Questions about the grid below.
1) Read off the bottom entry of the column that holds the largest entry.
2) Read off the entry just right of the largest entry.
3) Read off the bottom-right entry.
4) Read off the top-right entry.
5) Read off the entry just right of the smallest entry.
6) Read off the entry in the top-left corner.
[[138 123 138 108 118 107 142 122]
 [153 122 128 106 145 134 148 110]]
1) 153
2) 122
3) 110
4) 122
5) 145
6) 138

X =
[[134 126 119 127 122 133 143 122 121 124 135]
 [127 134 139 132 128 130 125 130 130 125 123]
 [135 123 120 129 130 128 134 121 127 128 134]
 [138 116 117 139 140 127 124 123 151 138 147]
 [124 126 133 126 122 121 132 130 137 127 127]
 [128 131 135 130 126 128 130 127 130 125 125]
 [133 126 122 128 125 131 137 123 124 125 132]
 [126 125 129 126 125 123 132 129 133 128 130]
 [132 126 125 127 129 129 133 125 124 128 132]
 [130 137 141 137 133 133 118 129 129 126 119]
 [132 126 123 128 127 130 135 124 124 126 132]]
Indices start at 0.
The entry directly above the smallest entry is 123
The entry just right of the centre entry: 130
Report the entry in the top-left corner.
134
Report the entry just right of 120.
129
Report the entry in row 2 and column 0.
135
Report the smallest entry.
116
Report the bottom-left entry.
132
The entry at row 1, column 0 -> 127
Report the entry in row 1 and column 2.
139
Report the top-right entry.
135
Report the entry at row 2, column 2.
120
The entry just left of the smallest entry: 138
The entry directly below the smallest entry: 126
Report the entry in row 0 and column 2.
119
The entry just right of the smallest entry is 117
The entry in the bottom-right corner -> 132
Report the entry just right of the largest entry.
138
The entry at row 0, column 1: 126
Report the entry directly below the largest entry.
137
Report the entry directly below the centre entry.
131
Report the entry directly above the centre entry.
121
Report the entry just left of the largest entry.
123

Questions about the table below.
1) Find the first entry on the main diagonal.
2) Find the minimum.
3) Find the 2nd entry in reading order.
4) Find the entry in the bottom-right corner.
5) Find the largest entry in the first row.
6) Find the top-right entry.
7) Find the first entry in the row that holds the smallest entry.
8) Find the smallest entry in the first row.
[[132 123 124 132 131 130 129 125 133 122 126 126 132 128 132]
 [121 129 125 122 132 123 129 131 137 139 125 129 129 133 134]
 [128 101 126 144 128 122 138 130 148 114 131 125 122 131 122]
 [128 132 128 126 126 132 130 125 128 125 130 134 126 132 125]
 [135 128 131 127 126 128 135 128 128 126 121 127 126 130 120]
 [123 126 132 122 129 129 134 127 129 132 125 129 135 127 133]
 [125 131 127 137 126 130 129 133 130 144 143 125 123 128 136]
 [134 121 132 136 131 123 127 129 130 130 126 129 129 130 128]]
1) 132
2) 101
3) 123
4) 128
5) 133
6) 132
7) 128
8) 122

[[120 137 123 140 130]
 [125 125 112 118 153]
 [111 141 143 123 145]
 [125 124 151 131 116]
 [111 133 125 115 123]
 [120 122 111 146 109]
 [120 132 123 154 148]
 [126 123 141 103 126]
 [140 130 122 118 115]
 [134 134 138 114 117]
 [125 126 131 133 125]
 [124 118 135 126 133]
 [111 136 139 141 113]
 [115 129 130 131 127]]
The second entry on the diagonal from the top-right corner: 118
The 2nd smallest entry is 109
The bottom entry of the column that holds the largest entry is 131
The entry just left of 139 is 136
The last entry, reading row by row -> 127
The third entry on the main diagonal is 143
Read off the second entry, reading row by row.
137
The first entry in the row that holds the smallest entry is 126
The top-left entry: 120
Read off the minimum.
103
Read off the entry just right of the smallest entry.
126
Read off the entry in the top-right corner.
130
The last entry in the row that holds the largest entry: 148
Read off the largest entry in the first row.
140
The maximum -> 154
Read off the entry in the bottom-left corner.
115
The entry directly below the smallest entry: 118
The entry directly above the largest entry: 146
Read off the entry directly above 116.
145
Read off the largest entry in the first column.
140
The entry just left of 146 is 111
The entry directly below 132: 123
Read off the 3rd entry from the end, reading row by row.
130
Read off the entry just left of the smallest entry.
141
Read off the second largest entry.
153

Questions about the array below. Rows and columns are numbered from 0.
1) Which number is the entry in row 0 and column 2?
2) Which number is the entry at row 1, column 0?
3) Which number is the bottom entry of the column that holds the largest entry?
4) Which number is the entry in row 1 and column 1?
5) Which number is the top-left entry?
6) Which number is the largest entry?
7) Which number is the entry in the top-right corner?
[[129, 104, 104, 117, 125, 123, 139, 156, 118, 135, 152, 136, 128, 112, 133],
 [125, 99, 108, 131, 128, 124, 132, 151, 115, 140, 145, 133, 129, 103, 130],
 [128, 104, 108, 124, 126, 121, 138, 154, 118, 137, 151, 136, 129, 107, 132],
 [130, 101, 105, 117, 121, 118, 134, 153, 120, 137, 146, 137, 128, 112, 135],
 [125, 104, 110, 131, 131, 124, 138, 153, 115, 138, 152, 134, 129, 102, 129],
 [125, 99, 106, 127, 127, 124, 132, 152, 116, 139, 145, 133, 128, 105, 131],
 [125, 99, 110, 131, 128, 122, 132, 150, 116, 140, 144, 134, 129, 102, 131],
 [127, 105, 110, 129, 129, 121, 139, 152, 116, 137, 152, 135, 130, 102, 130],
 [129, 104, 106, 118, 125, 121, 139, 155, 119, 135, 152, 137, 128, 111, 133],
 [127, 102, 106, 124, 127, 124, 136, 154, 116, 137, 150, 135, 128, 107, 131],
 [125, 99, 107, 128, 127, 124, 131, 152, 116, 140, 145, 133, 128, 104, 131],
 [127, 99, 109, 128, 125, 119, 132, 150, 118, 140, 144, 135, 129, 104, 132],
 [126, 103, 112, 133, 129, 120, 137, 151, 116, 139, 149, 134, 130, 100, 130],
 [129, 104, 109, 124, 125, 118, 138, 153, 119, 137, 150, 137, 129, 106, 132]]
1) 104
2) 125
3) 153
4) 99
5) 129
6) 156
7) 133
